In the data rows, 128 means zero.
Here are some points, one per row:
vec![137, 95, 136, 133, 139, 148, 104, 150, 143, 107, 102, 100, 145, 139, 160, 118, 74, 164, 178, 141, 59, 81, 155, 142, 133, 106, 107, 123, 165, 140, 151, 165, 173, 138, 155, 168, 121, 153, 150, 126, 76, 111]
vec![130, 116, 150, 91, 142, 79, 239, 155, 138, 80, 124, 95, 105, 176, 86, 138, 127, 128, 116, 87, 94, 109, 118, 137, 128, 147, 164, 158, 189, 85, 165, 159, 120, 154, 84, 140, 97, 90, 94, 127, 154, 142]
vec![146, 89, 78, 157, 151, 144, 163, 121, 153, 124, 154, 139, 140, 116, 137, 187, 147, 123, 122, 161, 133, 91, 110, 135, 137, 148, 65, 123, 93, 115, 116, 77, 157, 164, 119, 136, 162, 106, 122, 142, 107, 144]
vec![117, 119, 123, 103, 148, 114, 170, 95, 162, 133, 109, 94, 160, 141, 57, 121, 173, 115, 126, 143, 137, 114, 138, 127, 129, 150, 109, 128, 125, 197, 100, 105, 143, 96, 164, 163, 122, 153, 160, 100, 130, 85]
vec![130, 135, 96, 138, 142, 70, 41, 74, 106, 98, 132, 84, 133, 109, 76, 127, 75, 153, 116, 186, 139, 151, 108, 133, 183, 165, 173, 78, 103, 112, 106, 121, 140, 143, 90, 71, 76, 121, 116, 113, 104, 156]
vec![80, 142, 214, 101, 157, 229, 125, 64, 90, 117, 96, 119, 104, 110, 158, 121, 146, 94, 104, 128, 75, 150, 105, 118, 94, 152, 120, 148, 129, 132, 166, 102, 170, 168, 153, 36, 122, 94, 157, 76, 132, 120]
vec![108, 135, 183, 139, 77, 84, 104, 147, 83, 112, 56, 137, 129, 89, 146, 146, 158, 138, 117, 98, 129, 111, 120, 167, 200, 96, 111, 129, 71, 134, 171, 89, 76, 134, 135, 149, 109, 104, 93, 100, 137, 172]
vec![136, 173, 87, 99, 72, 99, 158, 95, 97, 160, 134, 91, 113, 137, 105, 87, 122, 118, 153, 151, 160, 129, 96, 114, 76, 176, 135, 139, 134, 107, 140, 165, 77, 129, 141, 193, 167, 133, 127, 191, 131, 193]
vec![169, 96, 149, 108, 114, 124, 127, 146, 131, 101, 139, 88, 194, 122, 98, 152, 187, 90, 162, 128, 97, 181, 120, 93, 143, 172, 83, 153, 151, 61, 134, 148, 130, 160, 125, 101, 141, 168, 166, 202, 125, 131]
vec![108, 143, 94, 132, 204, 101, 115, 100, 140, 177, 163, 181, 164, 95, 119, 101, 130, 158, 143, 86, 101, 126, 85, 107, 155, 113, 72, 149, 157, 151, 116, 129, 106, 106, 120, 94, 146, 192, 123, 141, 146, 134]
vec![125, 178, 120, 188, 104, 98, 173, 118, 160, 162, 79, 155, 121, 118, 176, 149, 129, 98, 127, 167, 156, 98, 139, 157, 96, 74, 161, 139, 165, 147, 108, 164, 188, 147, 108, 80, 189, 181, 96, 138, 147, 86]
vec![138, 121, 117, 123, 127, 133, 173, 133, 129, 109, 194, 203, 47, 129, 90, 145, 96, 134, 177, 138, 164, 131, 224, 123, 122, 92, 90, 129, 127, 182, 159, 123, 109, 95, 154, 117, 126, 145, 128, 116, 132, 159]
vec![85, 110, 167, 164, 164, 150, 117, 113, 152, 186, 111, 148, 116, 145, 125, 149, 89, 143, 121, 161, 172, 120, 166, 91, 119, 114, 147, 122, 85, 75, 83, 163, 200, 108, 156, 176, 126, 139, 114, 152, 198, 180]
vec![133, 156, 84, 175, 143, 155, 130, 140, 100, 114, 136, 108, 146, 99, 114, 127, 95, 105, 134, 137, 99, 144, 134, 105, 167, 115, 102, 137, 66, 149, 52, 128, 87, 110, 151, 82, 107, 157, 90, 141, 111, 124]
vec![50, 126, 106, 123, 127, 132, 145, 186, 169, 79, 75, 133, 121, 128, 98, 98, 94, 191, 139, 75, 136, 141, 111, 125, 106, 97, 152, 74, 127, 177, 112, 143, 115, 111, 86, 120, 187, 138, 127, 133, 74, 126]
vec![79, 124, 125, 142, 130, 149, 101, 111, 104, 135, 191, 98, 127, 138, 128, 147, 176, 103, 89, 97, 157, 118, 144, 198, 118, 40, 122, 130, 155, 150, 138, 146, 137, 114, 133, 130, 104, 118, 91, 120, 84, 125]
vec![115, 134, 159, 134, 169, 150, 114, 119, 128, 100, 118, 115, 45, 178, 193, 159, 185, 159, 164, 99, 143, 101, 160, 139, 101, 133, 105, 111, 113, 152, 129, 140, 59, 126, 68, 145, 141, 99, 132, 140, 115, 98]
vec![195, 98, 153, 78, 85, 141, 116, 116, 80, 147, 155, 159, 228, 175, 167, 108, 82, 71, 162, 62, 116, 154, 127, 175, 125, 182, 214, 121, 115, 114, 146, 107, 124, 102, 132, 169, 170, 83, 125, 112, 143, 131]
vec![109, 127, 141, 132, 99, 128, 150, 126, 116, 96, 85, 108, 135, 107, 164, 137, 112, 188, 112, 45, 181, 96, 197, 62, 118, 74, 169, 80, 170, 109, 101, 149, 86, 135, 154, 113, 88, 133, 216, 103, 122, 124]
vec![113, 154, 94, 98, 142, 140, 160, 149, 148, 118, 140, 109, 74, 129, 136, 87, 87, 146, 76, 79, 134, 198, 130, 90, 204, 105, 140, 188, 98, 140, 169, 134, 124, 187, 93, 144, 77, 125, 170, 97, 137, 82]
vec![107, 121, 68, 166, 139, 110, 92, 126, 140, 195, 101, 168, 128, 164, 193, 124, 118, 107, 97, 170, 78, 162, 119, 123, 112, 148, 70, 94, 143, 90, 104, 75, 162, 76, 154, 125, 108, 111, 86, 57, 104, 131]
vec![166, 91, 123, 81, 99, 142, 124, 134, 136, 139, 119, 123, 104, 97, 100, 107, 100, 115, 97, 181, 185, 153, 81, 163, 102, 80, 124, 111, 131, 109, 93, 130, 116, 101, 90, 125, 101, 155, 107, 184, 158, 109]
vec![198, 114, 164, 150, 114, 91, 57, 93, 164, 91, 153, 118, 137, 94, 95, 145, 161, 123, 66, 142, 105, 146, 116, 103, 71, 181, 105, 179, 134, 160, 110, 92, 139, 166, 173, 129, 182, 95, 113, 139, 144, 135]
vec![190, 181, 115, 73, 61, 124, 97, 177, 122, 144, 180, 113, 148, 157, 152, 154, 154, 154, 182, 132, 134, 106, 71, 98, 154, 158, 162, 116, 134, 137, 195, 93, 153, 98, 159, 109, 146, 81, 113, 105, 158, 101]
vec![123, 101, 114, 142, 176, 124, 110, 155, 134, 155, 129, 165, 111, 101, 123, 99, 135, 91, 89, 133, 104, 84, 136, 114, 72, 117, 173, 132, 52, 97, 149, 153, 87, 145, 124, 117, 112, 140, 156, 137, 133, 86]
vec![138, 147, 167, 159, 104, 169, 123, 183, 103, 153, 150, 177, 154, 137, 131, 95, 176, 120, 159, 203, 141, 133, 119, 189, 163, 191, 153, 138, 196, 107, 117, 127, 150, 119, 108, 197, 103, 114, 154, 135, 125, 141]
These points spread out most along one direction. For each point below, how far along it does it lie, from 0 to 99? The average is 50, and the first point in the table lies past the average. One standard deviation of the points above along it is 16.
vec![123, 101, 114, 142, 176, 124, 110, 155, 134, 155, 129, 165, 111, 101, 123, 99, 135, 91, 89, 133, 104, 84, 136, 114, 72, 117, 173, 132, 52, 97, 149, 153, 87, 145, 124, 117, 112, 140, 156, 137, 133, 86] 58
vec![50, 126, 106, 123, 127, 132, 145, 186, 169, 79, 75, 133, 121, 128, 98, 98, 94, 191, 139, 75, 136, 141, 111, 125, 106, 97, 152, 74, 127, 177, 112, 143, 115, 111, 86, 120, 187, 138, 127, 133, 74, 126] 77
vec![130, 116, 150, 91, 142, 79, 239, 155, 138, 80, 124, 95, 105, 176, 86, 138, 127, 128, 116, 87, 94, 109, 118, 137, 128, 147, 164, 158, 189, 85, 165, 159, 120, 154, 84, 140, 97, 90, 94, 127, 154, 142] 51
vec![115, 134, 159, 134, 169, 150, 114, 119, 128, 100, 118, 115, 45, 178, 193, 159, 185, 159, 164, 99, 143, 101, 160, 139, 101, 133, 105, 111, 113, 152, 129, 140, 59, 126, 68, 145, 141, 99, 132, 140, 115, 98] 66
vec![107, 121, 68, 166, 139, 110, 92, 126, 140, 195, 101, 168, 128, 164, 193, 124, 118, 107, 97, 170, 78, 162, 119, 123, 112, 148, 70, 94, 143, 90, 104, 75, 162, 76, 154, 125, 108, 111, 86, 57, 104, 131] 42
vec![108, 143, 94, 132, 204, 101, 115, 100, 140, 177, 163, 181, 164, 95, 119, 101, 130, 158, 143, 86, 101, 126, 85, 107, 155, 113, 72, 149, 157, 151, 116, 129, 106, 106, 120, 94, 146, 192, 123, 141, 146, 134] 56
vec![125, 178, 120, 188, 104, 98, 173, 118, 160, 162, 79, 155, 121, 118, 176, 149, 129, 98, 127, 167, 156, 98, 139, 157, 96, 74, 161, 139, 165, 147, 108, 164, 188, 147, 108, 80, 189, 181, 96, 138, 147, 86] 60
vec![169, 96, 149, 108, 114, 124, 127, 146, 131, 101, 139, 88, 194, 122, 98, 152, 187, 90, 162, 128, 97, 181, 120, 93, 143, 172, 83, 153, 151, 61, 134, 148, 130, 160, 125, 101, 141, 168, 166, 202, 125, 131] 28
vec![113, 154, 94, 98, 142, 140, 160, 149, 148, 118, 140, 109, 74, 129, 136, 87, 87, 146, 76, 79, 134, 198, 130, 90, 204, 105, 140, 188, 98, 140, 169, 134, 124, 187, 93, 144, 77, 125, 170, 97, 137, 82] 68
